In the rows, zero is written as 128.
Each named turn below is shown by a few rows before and after it. Which turns, in which order, take the first row of each later pair to the second? The first pair is answered.
turn J159:
[ 94 131 130 122 169 136 109 111 139 148 171 123 120 102 146  96  97 130
 129 151 139 137 124 154] -> [ 77 136 125 123 145 124 111 117 136 163 183 118 111 124 127 121 127 110
 157 147 133 131 121 146]
[137 108 125 115 111 141 134 127 145 113  78 100 101 144 104 127 159 144
 136  99 135 125 134 103] -> [177 115 121 122 132 147 155 123 114 121 118 147 129  97 145  97 102 131
  89 110 117 130 126 127]
[ 94 141 164 187 188 146  92 156 138 121 110 143 132 121 155  94  88 121
 108 143 144 120 133 157] -> [ 82 159 152 207 155 125  99 165 119 148 147 149 126 136 134 128 114  78
 143 143 127 110 123 151]
[140 109 107 106 118 129 140  99 103 139 149 112 116 111 144 111 131 127
 132 127 110 140 124 140] -> [125 109 109 105 111 130 133 100 116 135 140  97 108 129 135 125 152 127
 148 125 114 138 128 132]
turn J93:
[147 154 150 122  95 155 120 125 128 156 144 117 143 104 114 115 119 129
 136 117 117 124 121 136] -> [153 127 131 104  88 150 135 121 127 149 151 111 142 101 117 119 124 135
 134 119 129 127 113 118]
[180  76  89  97 160  83 195 137 123  91 122 139 144  99 156 129 124 161
  83 138 190 115 110 102] -> [ 90 159 130 167 158  61 145 162 135 124 162 168 141 162 135 196 171  95
 165 159 164  95 104 128]
[104 117 135 128 151 114 114 121 159 100 109 112 133 130 131 122 129 156
 128 133 145 126 128 130] -> [101 120 137 129 151 115 112 121 161 104 112 115 135 132 132 126 134 154
 136 134 146 122 126 130]
turn J146:
[ 71 154 139 112 127 119  89 126 176 130 153 101 132  86 145 112 100 157
 163 116 114 142 135 155] -> [ 82 129 119  93 119 110 101 122 174 128 169  93 129  76 142 114 106 160
 160 117 121 140 132 140]
[140 133 148 128  85 145 181 128  88 166 104 171 158 151 155 116 142  90
 112 117  98 150 132 127] -> [136 141 156 130  98 149 172 128  91 162 106 175 163 151 166 104 128  89
 107 119  96 150 134 139]
[ 95 125 132 111 136 109 138 130 142 112 173 132 152 147 127 136 154 123
 150 161 154 115 122 122] -> [ 94 131 137 119 134 112 138 135 142 109 168 131 151 156 121 142 161 124
 154 161 151 116 122 121]
[190  78  91 121 146  94 191 154  89 118 177 192 194  84 174 148 126 109
  74 136 161 105  93 128] -> [192  86  87 131 118  88 203 169  77 117 165 188 183 112 153 175 157  93
  88 122 158 101  93 113]
Now pairs of rows:
Each pair is two turns apart.
[139 142 148 144 130 140 108 124 134 116  91 128 140 130 130 123 113 131
 126 128 109 128 146 145] -> [143 146 142 145 132 138 111 121 126 129 125 138 144 110 135 117 102 117
 123 135 103 129 138 154]  J159 then J146
[125 147 128 136 118 130 143 143 108 134 130 151 125 149 127 137 135 105
 135 138 114 131 119 124] -> [107 148 142 133 131 136 124 137 131 119 101 132 118 158 122 129 140 126
 142 137 129 135 127 124]  J146 then J159
[130  95 100 101  98 119 170 122 135 115 124 125 127 135 114 159 166 140
 124 117 144 132 118  78] -> [132 168 151 150 107 151 141 146 125 127  74 138 124 162 111 150 151 124
 119 102 108 137 143 113]  J146 then J93
[118 152 157 160 166 126 123 122 147 111  87 138 122 170 139 163 121 142
 106 152 152 101 162 130] -> [112 165 155 174 147 115 134 130 132 133 114 148 118 178 127 182 137 113
 128 152 133  97 159 128]  J159 then J159
[126 133 109 153 133 129 155 149 118 113 148 172 149 134 177 160 134 105
 100 149 129 123 119 137] -> [100 139 118 159 112 127 131 154 131 111 115 141 126 171 148 178 172 106
 140 140 134 124 130 126]  J93 then J159
[112 111 118 124 133 113 137 138 125 126 174 159 149 117 160 144 126 111
 127 152 135 128 106 134] -> [114 118 116 136 114 112 144 143 119 124 162 156 143 133 147 159 141  98
 136 138 127 121 105 124]  J146 then J146
[144 168 155 156 124 151 128 147 111 123  77 135 119 152 115 126 127 117
 114 102 108 128 149 142] -> [130 179 150 165 120 141 123 144 108 151 123 146 123 141 114 132 129  93
 133 113  99 129 141 152]  J146 then J159
[158  95  97 130 137 127 163 128 105  94 126 156 168 134 145 143 123 110
  77 120 141 122 128 111] -> [146 150 133 167 152 143 136 135 108 107 108 162 166 144 144 134 111  98
  82 123 114 127 140 141]  J93 then J93
